A hidden rule labels the rows of this table. It goes by one to three of the table's principal directions, not those with the most spread.
array([35., -43., 4., -17., 36., -1., -10., 14., -23., 20., -36., 10.,
       -84., -29., -13., 9., -6., 71., -32., -18., 31., 28., 11., 10.,
       -36., 43., 8., 4., 4., -12.]) TC
array([-37., 19., 41., 2., 12., -20., -57., 52., 17., 75., -27., -2.,
       -58., -20., 55., -22., -60., -55., -31., 9., -28., -23., -40., -15.,
       27., -27., 2., 11., -51., -82.]) TC
array([-4., 3., 15., -7., 8., -28., -16., -17., -19., -11., 13., -1.,
       -7., 3., 25., -6., -18., 2., -5., -19., -7., -5., 14., -11.,
       -18., 27., -3., 21., -6., -6.]) TC
array([76., -14., 4., -4., 24., -38., 55., 16., -22., -8., -21., 56.,
       -29., -34., -73., 16., 57., 36., -12., -11., 30., 11., 59., -17.,
       -41., -10., -5., -36., 36., 28.]) FG
array([-36., 1., 31., 11., -26., -39., -7., -10., -33., -12., -28., -15.,
       -37., -45., 14., 21., -24., 2., 0., 30., -22., 44., -19., -14.,
       -21., 37., -9., 17., 37., -15.]) TC
array([-22., 28., -29., 17., -45., 35., 7., -10., 12., -11., 29., 0.,
       43., 3., 26., -49., -11., -46., 16., 8., -38., -33., -22., -22.,
       73., -52., -13., -31., -3., -5.]) TC
array([5., 33., 23., -16., 22., -77., 23., 29., 35., -7., 16., 28.,
       25., 34., -29., -2., 34., -37., 13., -18., 19., -12., 23., 21.,
       -27., -32., 9., -2., -10., 10.]) ZR
array([-4., 23., -1., -3., 18., -29., 8., -22., -7., -23., 4., 24.,
       -3., 22., -29., 11., 6., 30., 6., -9., 28., -1., 43., 21.,
       -10., 36., 12., -10., 18., 1.]) TC
array([12., -14., -5., -22., 4., 15., -14., 3., -15., 12., 5., 13.,
       -6., -13., 10., 1., -27., 7., -16., 6., -9., 18., -4., -10.,
       2., 27., -4., -1., -7., -14.]) TC
array([-13., -5., -12., 16., -25., 14., 3., -44., -33., -26., 0., -9.,
       2., -10., 14., -1., -2., 23., 0., 8., -5., 0., 12., -17.,
       9., 29., -4., -9., 27., 8.]) ZR
array([-35., 55., 43., 19., 34., -71., -9., 19., 34., 22., 17., 41.,
       -12., 14., 7., -29., -9., -43., 3., -28., -2., -62., 33., 3.,
       3., -14., 3., 2., -14., -54.]) FG
array([23., 3., 24., -16., -10., -29., 10., 23., -14., 47., -27., 16.,
       27., 6., -15., 43., 45., -49., -44., 61., 4., -5., 15., -21.,
       -16., -32., 15., -34., -7., -4.]) TC
array([35., -18., -23., -23., -29., 40., -17., -15., -30., -38., -30., -54.,
       5., -14., -5., 8., -8., 20., 7., 14., 0., 56., -24., -20.,
       2., -13., 2., 11., 3., 60.]) ZR
array([50., -33., -2., -12., 27., -16., 39., 3., 22., -21., 29., 56.,
       8., -15., -37., 0., 9., 15., 10., -66., 23., -12., 52., -1.,
       -17., -23., -42., -16., 2., 28.]) ZR
array([39., -26., -12., -7., 16., -10., 72., 49., 22., 40., -15., 55.,
       -13., -13., -79., 36., 79., 24., -25., 30., 27., 11., 7., 43.,
       -26., -24., 4., -48., 34., -5.]) TC
array([7., -8., -10., 13., 16., 19., -2., 15., 14., -15., 2., -22.,
       -27., -5., 1., -23., -13., 24., 31., -37., 2., 13., -26., 8.,
       -3., 0., 0., 30., -11., 13.]) FG
array([20., -9., 15., -18., 31., -14., -18., -13., -18., -21., -34., -12.,
       -53., -28., -37., 17., -2., 68., -12., -7., 21., 35., 22., 21.,
       -49., 51., 11., 33., 39., 10.]) TC
array([36., -4., -7., -24., 32., -12., 22., 29., -2., 35., 0., 35.,
       -12., 13., -40., 31., 29., 18., -31., 17., 12., 8., 11., 31.,
       -26., 12., 13., -11., 0., -17.]) TC
array([-77., 4., -27., 53., -101., 41., 33., -49., 3., 28.,
       48., 31., 105., 29., 73., 17., -19., -110., -7., 42.,
       -43., -81., 1., -43., 121., -76., -54., -96., -27., -31.]) TC
array([46., -1., 24., -36., 44., -74., 7., 10., -26., -17., -19., 18.,
       -48., -5., -45., 29., 15., 47., -15., -18., 29., 42., 36., 19.,
       -77., 42., 13., 26., 17., 15.]) ZR
array([-2., -50., 10., -6., 1., -2., 27., 7., 14., 21., 3., 57.,
       -14., -43., -14., 15., 1., 14., -19., -5., 11., 3., 21., 4.,
       -5., 14., -32., -35., 26., -23.]) ZR
array([10., -5., 0., 0., 45., 13., 10., 21., 57., 46., 37., 91.,
       14., 6., -13., -31., -9., -17., -12., -48., 23., -78., 58., 3.,
       39., -25., -21., -52., -27., -46.]) TC
array([14., 5., 7., 0., 3., -27., 13., 15., 4., -20., 3., -5.,
       8., 9., -3., -9., 12., -14., 26., -19., 7., 14., -2., -12.,
       -17., -14., 4., 9., -12., 27.]) TC
array([-19., 0., -17., 0., -57., 46., -13., -61., -22., -49., 10., -52.,
       72., 1., 18., 15., -8., -17., 13., 31., -27., 12., -10., -21.,
       22., -3., -15., 11., 25., 48.]) TC
array([11., -35., 4., -1., 32., -7., 11., -8., 6., -2., 22., 41.,
       -31., -18., -1., -13., -8., 42., -8., -51., 14., -17., 33., 9.,
       -21., 36., -20., 2., 10., -16.]) TC
array([-28., 18., 17., 4., 38., -57., -7., -10., 10., -67., 16., -40.,
       -34., 24., -6., -9., -11., 53., 57., -58., 16., 40., -13., 49.,
       -68., 67., 17., 88., 15., 25.]) ZR
array([50., -12., -26., -15., 7., -7., 48., 54., 20., -4., 8., 2.,
       -4., 8., -39., 3., 32., 0., 19., -17., 2., 35., -36., 27.,
       -16., -55., -7., 2., -15., 33.]) ZR
array([-5., 13., -14., 15., 5., 6., -14., 29., 21., -39., -10., -69.,
       -38., 9., 19., -65., -3., 18., 57., -43., 2., 30., -66., 9.,
       -3., -20., 26., 50., -23., 33.]) ZR
array([34., 40., 37., -29., -8., -100., 22., -29., -62., -71.,
       -60., -34., 10., -2., -86., 68., 87., 32., -1., 68.,
       30., 78., 45., 4., -105., 41., 49., 23., 86., 80.]) ZR
array([3., 27., -12., 8., -5., -3., 24., -41., 14., -16., 20., 23.,
       76., 53., -34., 24., 43., -20., -2., 5., 29., -56., 68., 10.,
       20., -32., 1., -41., 6., 27.]) TC
array([34., -35., -26., 22., -10., 55., 27., 52., 16., 8., -31., -27.,
       -43., -50., -18., -39., 34., 25., 20., 1., -5., 30., -63., -8.,
       7., -44., 5., -4., 12., 21.]) TC
array([4., -35., -20., -1., -12., 49., -9., 42., 9., 37., 2., -4.,
       -29., -28., 46., -43., -29., -12., -5., -8., -25., 8., -61., -21.,
       36., -23., -10., -10., -35., -26.]) ZR
array([-16., -6., -9., 15., -9., 1., 38., 1., 31., -4., 31., 36.,
       35., 6., -12., -2., 13., -16., 21., -13., 3., -19., 10., 11.,
       19., -17., -21., -28., 9., -1.]) TC
array([24., 4., 14., -2., 25., 12., -39., 74., 2., 45., -48., -51.,
       -68., -19., 13., -14., -18., -7., -1., 11., -13., 38., -72., -8.,
       -15., -22., 29., 45., -45., -15.]) FG
array([20., 21., -2., -10., -4., 27., -18., 33., 21., 18., -12., 2.,
       15., -15., -5., -38., -5., -41., 2., 12., -12., -10., -14., -31.,
       38., -54., 6., -20., -19., -1.]) TC
array([-29., 29., -24., 25., -38., 28., -19., -30., -25., -49., 0., -74.,
       11., 18., 30., 0., -38., -2., 46., 5., -29., 32., -50., -5.,
       26., 0., 0., 41., -9., 32.]) FG
array([16., -7., -24., 12., -38., 3., 45., 15., -19., -50., -28., -68.,
       -4., -9., -36., 26., 48., 24., 43., 33., -9., 86., -68., 19.,
       -35., -18., 12., 31., 36., 72.]) TC
array([-52., 44., 2., 34., 11., 3., -47., 19., 25., -1., 6., -50.,
       -42., 21., 58., -64., -55., -16., 38., -41., -21., -22., -56., 7.,
       35., -11., 16., 50., -47., -34.]) TC
array([-15., -7., 28., -4., 43., -62., 16., -38., 9., -7., 30., 48.,
       1., 29., -22., 51., 4., 30., -16., -40., 36., -34., 79., 45.,
       -49., 49., -19., 11., 16., -15.]) TC
array([9., 23., -6., -19., -6., -10., -6., -45., -17., -80., 9., -47.,
       42., 21., -30., 26., -1., 23., 37., -5., 3., 45., 10., 17.,
       -35., 27., 3., 50., 30., 69.]) TC
array([-51., 8., -2., 24., -24., 13., -18., -50., -17., -7., 5., -1.,
       2., -2., 38., -18., -17., 8., -8., 11., -7., -32., 16., -13.,
       32., 36., 2., -17., 20., -28.]) ZR
array([3., -20., -24., -4., 19., 40., -5., 33., 19., 3., 13., -15.,
       -40., -17., 14., -59., -8., 38., 17., -26., -12., 19., -57., 18.,
       -1., 24., 14., 28., -3., -14.]) ZR
array([81., -13., -15., -43., 16., -14., 37., 3., -14., -61., -24., -46.,
       16., 11., -98., 61., 74., 58., 13., 13., 29., 81., 1., 47.,
       -90., -3., 17., 47., 45., 103.]) TC
array([12., 38., -8., -9., -25., -26., 9., 2., -16., -63., -23., -74.,
       21., 21., -35., 28., 22., -3., 43., 27., -8., 74., -44., 18.,
       -32., -21., 20., 48., 16., 73.]) TC
array([-33., 13., 50., -10., 31., -70., -58., 2., -31., 34., 2., 25.,
       -67., -5., 71., -3., -88., -15., -27., -31., -13., -9., 16., -25.,
       -14., 60., -7., 28., -46., -74.]) TC
array([-7., 42., -4., -4., 4., -2., -24., -16., 15., -38., 27., -33.,
       46., 44., 11., -16., -21., -28., 37., -25., -8., -10., -1., 1.,
       10., -16., 6., 37., -27., 29.]) FG
array([-6., 18., 19., -9., 29., -12., -32., 7., 16., -2., 19., 14.,
       3., 6., 20., -32., -38., -17., 17., -36., 0., -14., 14., -18.,
       1., 20., 3., 20., -27., -15.]) TC
array([-72., 26., 23., 8., -29., -4., -43., -9., 14., 28., 17., -14.,
       37., 21., 68., 9., -63., -79., -4., 19., -35., -27., -25., -12.,
       46., -15., -16., 7., -42., -44.]) TC
array([25., -11., 11., -12., -18., -3., 6., -33., -44., 10., -33., 19.,
       8., -29., -28., 43., 32., 12., -51., 54., 7., -1., 50., -25.,
       -13., 11., 0., -38., 44., 5.]) TC
array([-26., -22., 4., 9., -17., 17., -15., 32., -1., 38., -4., -9.,
       -52., -47., 50., -23., -47., -14., -15., 5., -47., 12., -66., -9.,
       21., -7., -22., 14., -11., -52.]) TC
array([27., -20., 65., -34., 73., -123., 32., -17., -18., -2.,
       -10., 104., -47., -28., -81., 70., 34., 69., -44., -22.,
       60., 8., 127., 33., -112., 99., -8., -8., 70., -21.]) TC
array([11., 10., 25., 10., 24., -53., 26., 5., -39., 36., -29., 61.,
       -38., -13., -35., 30., 44., 26., -35., 39., 27., -5., 55., -11.,
       -36., 58., 30., -42., 35., -38.]) FG
array([-6., 10., 1., 11., 3., -33., 25., 40., 0., 6., -7., 8.,
       -23., 5., -6., -9., 18., -4., 24., 6., 5., 29., -28., 3.,
       -12., 8., 21., -5., -5., -6.]) TC
array([2., -13., 6., -1., 10., 0., 2., 38., 11., 39., 16., 28.,
       -11., -14., 25., -20., -16., -26., -7., -8., -19., -8., -21., -15.,
       8., -5., -9., -6., -26., -36.]) TC
array([7., -9., -12., -15., -39., 7., 17., -10., -30., -23., -11., -43.,
       15., -12., -15., 44., 17., 5., -5., 50., -28., 58., -41., 14.,
       -23., 0., -5., 22., 33., 34.]) ZR
array([-22., -18., 12., 28., -3., 3., -1., 20., 18., 31., -7., 24.,
       -42., -37., 30., -37., -19., -11., -5., -22., -6., -31., -8., -20.,
       30., -22., -19., -24., -9., -42.]) ZR
array([-44., 38., 23., -2., 9., -23., -44., -66., -9., -23., 35., 3.,
       54., 47., 41., -13., -20., -18., -1., -10., 5., -54., 59., -16.,
       2., 58., 17., 13., -5., -13.]) TC
array([-8., 8., 17., -11., 44., 12., -48., 6., 47., 34., 3., 6.,
       1., 30., 12., -9., -30., -13., -18., -37., 25., -57., 27., 20.,
       16., -20., 1., 10., -48., -28.]) ZR
array([-42., 50., 3., -2., 6., -9., -29., 19., 55., 43.,
       64., 14., 70., 82., 60., -16., -51., -108., 3., -26.,
       -27., -79., -11., 10., 63., -68., -15., 1., -97., -45.]) ZR
array([-23., -2., -28., 14., -21., 50., 3., -34., 11., -8., 34., -6.,
       54., 26., 16., 2., -7., -9., 12., 1., -9., -28., 0., 6.,
       38., -2., -12., -11., -5., 6.]) FG
array([13., -26., 26., -14., 31., -21., -4., 47., 9., 53., -17., 37.,
       -56., -37., -5., 13., -17., 4., -32., -5., 0., 9., -5., 5.,
       -21., 6., -11., -1., -9., -46.]) FG
array([-13., 5., -58., 37., -25., 77., 31., 63., 49., 35.,
       19., -24., 5., 16., 20., -66., 22., -29., 33., 8.,
       -30., -16., -102., 18., 72., -75., 13., -21., -34., -17.]) ZR
array([-26., -11., 1., 8., -7., 47., -50., 33., 24., 51., -3., -43.,
       -23., -3., 72., -34., -50., -40., -13., -7., -33., -23., -70., -9.,
       42., -42., -6., 25., -62., -40.]) TC
array([-42., 44., -17., 28., -54., 14., 6., -1., 11., 0., 16., -24.,
       46., 21., 29., -14., -9., -70., 19., 32., -44., -24., -43., -9.,
       63., -64., -9., -15., -14., -8.]) TC
array([28., -33., 58., -26., 51., -62., 11., 65., 11., 98., -41., 104.,
       -69., -58., -35., 19., 28., -2., -78., 20., 31., -20., 54., -9.,
       -39., 12., 3., -57., 12., -78.]) ZR
array([9., 10., 10., -32., 45., -15., -34., 8., 7., 33., -11., 23.,
       -15., 37., -7., 8., -8., 15., -31., -6., 40., -15., 37., 20.,
       -9., 28., 30., -9., -33., -26.]) TC
array([-26., 6., -40., 11., -79., 54., 21., -31., -15., -38., 20., -46.,
       75., 4., 13., 23., -9., -37., 31., 50., -50., 37., -57., -9.,
       46., -30., -24., -3., 17., 40.]) TC
array([-62., 11., 16., 25., -22., -8., -24., -26., 3., 16., 1., -19.,
       12., 25., 54., 2., -17., -34., -9., 11., -5., -40., -3., -4.,
       25., -2., 1., -4., -20., -29.]) ZR
array([3., -36., 15., -11., 12., -21., 14., 27., 3., 42., -5., 36.,
       -32., -19., -1., 26., 0., 4., -31., 3., 6., 6., 0., 12.,
       -20., 8., -14., -14., -4., -33.]) ZR
array([-81., 3., 76., 14., 37., -65., -75., -43., -17., 68.,
       -20., 45., -64., 2., 73., 19., -63., -1., -73., -10.,
       24., -82., 79., -10., -5., 81., 2., -9., -21., -113.]) ZR
array([17., -21., -25., -2., -20., 18., 28., 29., -13., -18., -12., -48.,
       -33., -27., -12., -9., 29., 33., 14., 21., -25., 65., -79., 22.,
       -28., -1., 9., 33., 29., 26.]) ZR
array([22., -20., -10., -19., -42., 22., 0., -24., -58., -41., -34., -35.,
       -1., -48., -15., 27., -2., 30., 3., 48., -17., 84., -21., -30.,
       -20., 36., 0., 8., 48., 46.]) TC
array([52., 1., -4., -29., 70., 11., -4., 77., 65., 81., 10., 45.,
       -2., 45., -30., 6., 4., -27., -26., -32., 31., -44., 9., 37.,
       10., -66., 6., -15., -82., -31.]) TC
array([8., 3., 27., -11., 4., -13., -33., 27., -1., 27., -26., 2.,
       -34., -34., 16., -3., -42., -28., -18., -2., -16., 5., -10., -26.,
       9., -28., -15., 6., -24., -23.]) TC
array([-42., 3., -10., 12., -42., 39., -36., 5., 0., 30., 10., -25.,
       -4., -15., 79., -50., -48., -49., -14., 14., -54., -27., -60., -28.,
       66., -34., -13., -5., -31., -45.]) ZR
Which label does each new row get?
array([17., -4., 56., -27., 24., -64., -40., 23., -45., 21.,
       -60., -1., -103., -70., -6., 30., -45., 26., -44., 14.,
       -13., 55., 0., -14., -56., 39., -5., 38., 20., -34.]) TC
array([-27., 41., 5., 4., 24., 8., -66., 16., 29., -10., 5., -67.,
       -19., 35., 50., -58., -49., -17., 33., -43., -11., -13., -48., 9.,
       15., -12., 26., 68., -58., -7.]) ZR
array([69., -35., 20., -50., 33., -42., 4., -3., -55., -5., -43., 24.,
       -50., -35., -53., 45., 32., 70., -46., 17., 36., 58., 51., -4.,
       -84., 66., 17., 0., 41., 22.]) ZR
array([-14., 2., 30., 4., 35., -36., -41., -14., -22., 2., -30., -20.,
       -55., 16., 19., 26., -32., 35., -5., -23., 33., 9., 23., 5.,
       -36., 55., 18., 35., -23., -11.]) FG
array([-39., 20., 10., -10., -48., 14., -44., -17., -7., -5., -14., -69.,
       34., 4., 41., 15., -30., -51., -7., 48., -41., 16., -50., -7.,
       21., -29., -3., 30., -8., 7.]) ZR
array([25., 9., -7., 17., 7., -1., 3., 1., -12., -40., -30., -57.,
       -24., 9., -20., -11., 35., 36., 33., -12., 21., 26., -14., 2.,
       -31., -5., 30., 33., 7., 53.]) TC
array([14., -13., -17., 22., -21., 7., 38., -39., -23., -56., -11., -18.,
       0., -18., -38., 22., 32., 48., 23., -1., 10., 25., 15., 5.,
       -19., 8., -12., 1., 54., 52.]) FG
array([-25., 9., 0., 18., 3., 13., -22., 34., 26., 40., 23., 15.,
       -20., -5., 64., -77., -34., -42., 1., -29., -28., -51., -32., -27.,
       50., -29., -3., -10., -47., -55.]) ZR
array([-51., 39., 34., 10., -2., -25., -38., 26., 28., 4., -16., -50.,
       7., 17., 29., -22., -5., -47., 28., 19., -8., 6., -45., -1.,
       -5., -5., 35., 39., -19., -8.]) TC
array([60., -34., -21., -19., -8., 9., 41., -1., -26., -29., -18., -14.,
       3., -16., -52., 30., 57., 43., -4., 18., 15., 51., 0., 6.,
       -45., -2., 3., -1., 37., 62.]) TC
array([13., -38., 22., -15., 7., -45., 28., -1., -27., -16., -16., 21.,
       -50., -56., -31., 30., 16., 52., -15., 5., 3., 53., 10., 12.,
       -67., 55., -14., 14., 61., 2.]) ZR
array([30., 20., -34., 30., 13., 18., 37., -31., 13., -50., 19., 4.,
       17., 23., -45., -29., 48., 40., 30., -43., 25., -42., 44., 14.,
       9., -27., 3., -11., 25., 44.]) FG
array([-5., 10., 10., -5., -2., -12., 0., -26., 14., -23., 34., 4.,
       71., 34., 6., 15., -2., -38., 17., -17., 3., -25., 34., -9.,
       -1., -12., -15., 6., -15., 27.]) TC
array([-17., 8., -45., 19., -29., 91., 1., -24., 20., -10., 23., -10.,
       65., 15., 4., -32., 6., -9., 25., 19., -10., -26., -13., -10.,
       67., -12., 7., -29., 6., 12.]) FG
array([12., 4., -1., 2., 12., -13., -16., 42., -23., -11., -44., -53.,
       -87., -23., 10., -48., 10., 46., 18., -1., 1., 58., -63., -2.,
       -34., 27., 48., 40., 2., 6.]) ZR
array([-55., 36., 19., 3., -47., -22., -13., -10., 9., -6., 14., -16.,
       64., 16., 40., -13., -3., -82., 12., 38., -29., -14., -19., -26.,
       29., -24., 5., -10., -5., -5.]) ZR
array([-16., -10., -5., 12., -20., 44., -28., 80., 48., 54.,
       -18., -44., -41., -27., 52., -41., -54., -60., 9., -9.,
       -43., 6., -110., -5., 58., -101., -23., 16., -68., -32.]) TC
array([-6., -29., 30., -19., 11., -40., -11., -16., -51., 35., -13., 45.,
       -46., -29., 19., 33., -16., 27., -56., 22., 4., 11., 36., -15.,
       -35., 81., -1., -16., 18., -50.]) ZR
array([9., -42., -41., 23., -31., 57., 54., 19., 22., 6., 22., 14.,
       11., -26., -6., -8., 12., -1., 16., -7., -19., 2., -39., 5.,
       37., -49., -39., -31., 7., 8.]) FG
array([17., 0., 26., -25., -17., -15., -24., -47., -21., -30., -14., -1.,
       46., -9., -12., 50., -25., -25., -12., 6., 7., 6., 59., -34.,
       -6., -14., -30., -4., 5., 41.]) TC
array([20., -19., 33., -28., 17., -46., 4., -11., -28., -23., -28., 27.,
       -33., -53., -38., 7., 25., 49., -18., 12., 21., 41., 43., -11.,
       -65., 70., 12., 1., 67., 8.]) ZR
array([-17., -14., 12., -15., 10., 21., -24., -50., 19., 8., 23., 44.,
       56., 12., 7., 6., -10., -7., -26., -9., 26., -59., 76., -11.,
       19., 26., -12., -34., 4., -13.]) ZR
array([-80., 22., -36., 63., -59., 66., 0., -31., 35., -36., 47., -78.,
       79., 52., 71., -46., -5., -53., 71., -6., -35., -40., -70., -2.,
       69., -42., -1., 20., -27., 24.]) TC
array([-7., 45., -43., 15., -46., 16., 33., -27., 1., -70., 29., -50.,
       90., 60., -13., -7., 39., -28., 63., 18., -10., 16., -27., 5.,
       23., -35., 18., 4., 5., 74.]) ZR
array([-12., 7., -27., 4., -33., 17., 12., -23., -10., -53., 28., -45.,
       47., 26., 15., -3., 1., -6., 44., 1., -20., 31., -36., 2.,
       2., 6., 0., 27., 3., 47.]) TC
array([2., 10., 17., -26., 10., -19., -21., 9., 28., -8., 23., -3.,
       34., 15., 11., -3., -28., -44., 10., -27., -9., -6., 1., -1.,
       -3., -29., -17., 26., -31., 11.]) ZR
array([-59., -2., 29., 26., 5., 11., -37., -1., 29., 57., 9., 29.,
       -10., -8., 58., -16., -54., -41., -20., -13., -10., -66., 10., -17.,
       47., -2., -20., -17., -34., -75.]) FG
array([48., 10., -43., -13., 22., 37., 28., 11., 40., -13., 36., 0.,
       62., 60., -43., -3., 39., -2., 21., -26., 20., -24., 10., 34.,
       11., -53., 6., -4., -27., 46.]) TC
array([-56., -22., -8., 35., -13., 28., 1., -14., 14., 12., 15., 10.,
       -20., -13., 37., -9., -37., 11., 10., -17., -8., -17., -18., 9.,
       34., 23., -24., -8., 1., -39.]) TC
array([35., -7., -42., 14., 3., 2., 72., -16., 6., -47., 20., 12.,
       20., 28., -60., -3., 81., 52., 24., -20., 34., -6., 27., 36.,
       -20., -9., 9., -22., 39., 54.]) ZR
array([65., -26., 24., -33., 51., -46., 23., 12., -26., 17., -19., 59.,
       -42., -31., -65., 52., 24., 50., -42., -3., 28., 23., 64., 10.,
       -70., 41., -6., -5., 31., -3.]) FG
array([-50., 46., -8., 24., -50., 33., -38., -44., 1., -54., 2., -86.,
       65., 31., 36., -9., -27., -43., 51., 19., -26., 5., -36., -18.,
       39., -22., 8., 36., -9., 44.]) FG
array([-20., -1., -4., -2., 9., 56., -70., 5., -4., 42., -1., -32.,
       -13., 17., 74., -36., -57., -14., -14., -1., -14., -21., -34., -26.,
       38., 21., 22., 18., -63., -39.]) TC
array([-22., 7., 13., 14., -18., -14., -6., 47., 7., 16., -41., -24.,
       -46., -30., 15., -31., 2., -17., 15., 21., -7., 32., -57., -14.,
       8., -21., 20., -2., -3., -15.]) ZR
array([5., -5., 17., -5., -6., -41., 28., 5., 8., -20., 14., 16.,
       34., 2., -9., 5., 27., -27., 17., -8., 6., 6., 15., -13.,
       -25., -13., -8., -6., 6., 26.]) TC
array([28., 21., -39., 23., 5., 24., 36., 15., 21., -67., -2., -53.,
       -2., 13., -51., -39., 51., 44., 72., -27., 13., 34., -39., 29.,
       -14., -25., 26., 35., 24., 71.]) FG
array([-39., 5., -17., 22., -23., 39., -11., -19., 6., 1., 34., -14.,
       31., 17., 51., -33., -20., -23., 14., -1., -28., -31., -27., -11.,
       41., 4., -3., 2., -16., -18.]) TC
